Each path below is one point turned by a fixed rotation once a step. After each direction that follows a path, write how fast that rotation turns it, in degrees each step (0 if it stays still).
Each turn is a multiple of 5 degrees from 10 to 175, or 0.
Each row of a path follows its step; steps can be skipped.

step 0: [  5  25   6  16  -1 -10   2   0  16  -8  18   5 -15   7   7  -5  11   7
  -6   6  -1   7  -9 -28 -13  16  -5   5  14  15  20   3   7   9   5  16
  13  19  -5  12   8   5 -19  12 -23  17 -23]
step 1: [ 13  22  -9  -2   8   0   4   3   2  -2 -11   8  -9   2 -14   6  13   6
 -13  11 -14  32 -23  -2  -5  12  -6  10  20  12  16   8  -9  11  -5   2
  -7  -4   7 -27   6  18 -21  -3  -8  -6 -27]
step 2: [-12  24 -10  -2  -6  10  10 -11  19  -7   5  10 -10  -9   8  11  -9  18
  -2  31  -5  27   7  -2  17  -3   4   3  -4  -1  17  -5 -14  -1  -9  10
   8  -4 -19  -3  15  16  -6 -11   6 -17 -29]
step 3: [ 16  23 -17   8   3   9  -3  -5  13 -18   6  12 -10   2  11   4  11  13
 -33   4   7  17   9   2   3   4  -7  19 -35  -8  18   4   1  12  -7  16
  -5  12 -13   7   8  13   6  -2  -4  15  -4]
step 4: [ 10  21 -11  -3  -7  -2   7 -10   1  -9   7   6   3  28  -2   8 -20  17
 -21  -4  11  21 -14 -10 -24  21  -7  -3  -2  -3   7  10  17   0  -5   8
  13 -15  -9   3   8  28  -5 -11 -15  17  -6]
step 5: [  1   9  -2  18  -2   3  15  -8  19   5   5  18   5  16 -18  10  -5   4
  -6  13 -11  36   3  -9  -3  24   3   7  -2   1  12  13   9   3 -19  -1
  26  11  15   6   4  -9 -24 -10 -18 -10  -9]
step 6: [  8  10 -29   1  -5  -1   2  -6  12  -6  -9  10   5   9   2  12   4 -13
 -21  15   0  27  16  13   3  -9 -12   3   1   1  11   5  -1  -1 -43 -20
   1   1  13  -4   1  16  -2   0   1  -7 -25]
step 7: [ -8   2 -19  10 -10   1  10   4  11  -7   0   5   3  -9  14   0 -23  16
 -22  -4  31  17  12 -20  -1  -5 -15   7  -9  -5  -2  -2  -8   3 -26  10
   2  -1   4  29  18  19  -5   1   1 -10 -17]
step 8: [  1  11  -2   3  -5   3   0  -1  13 -16   9  -5  -7   5   6   8  -6   5
 -25 -13  20   1  10  -9 -27  15  11  22   4  17  20   5   9  13 -18   2
  -3  19  11  15   9   5 -16  11 -32  10  -6]
step 9: [  5   9  -4   6   5   4  10   6  -9   6  -3   3  -5  -4 -18  15 -15  -2
  -7  -6   5  23 -12 -17  -9  13   6  13  24   4  15   3   4  17 -24 -22
  -7 -11  -3  -9   0  27 -17  -5 -29 -13  -9]
step 10: [-11   0   4   6  13  12  12  -1  18  -4  20  22  -1 -13  -3  26 -10   0
   1  24  -7  18  23  -1   1   8   4   9   3  10  19  -3 -13   5 -26  -6
 -17  -7  -4  17   4  10 -11  -4  -1 -24 -14]
Directions:
[-4 -8  3  1  1  5  4 -2 -6  0  9 -5  7 -6 -2  6  0 -7 -1 -4 -1 -6  2 -4
 -2 -1  0  4  0  0 -1 -5  2  1 -4 -4 -6 -4  4  4 -2  3 -2  3 -4 -4  0] : 20
[ 1 -7  2  4  2  3 -2 -2 -4 -2 -2 -5  2 -1 -2  4 -3  3  3  2 -1  8 -2  6
 -2  8  5  0  5  1 -5  0 -3 -3  2 -2  5  8 -1 -8 -6  2 -5  3 -5  0 -4] : 90
[ 0  1  3  3  0  3 -1 -8 -4 11  0 -1 -1  3  6  2  0 -4 -2 -1  5  1 -3  3
 -9 -5  1  0 -3 -3 -2  6 -7  2  5 -1 -2  4 -5  5  8  0  0 -1 -5  4  1] : 85
[ -4  -3   4   2  -5   1   9   2   8   2   8   4  -4  -1   2   1  -3   1
   4   9   0  -2   3  -3   3   7   3   4  -1  -2  -4   3   0   2   2   4
   2   4  -2   4   2 -10   1   5   0   0  -1] : 140
[ 6 -5  4  4  0  0  1 -1  3 -5  5 -1  5  0  3 -6 -5  1 -1 -1  6 -2 -3  1
  1  0 -4 -7 -5  3  1 -8 -2  2 -5  5 -4  8 -4 -1  1  6  2  4  6  6  3] : 90
[ -1  -2   7   6   6   5 -10  -6   0  -2   2   0  -3   1  -3  -3  -1   3
   0  -1  -2   3   7  -4   3  -3   0  -1  -1   5   7  -3   3  -9   3   3
   1   4   2   8   2  -6  -2  -2  -1  -3  -1] : 140
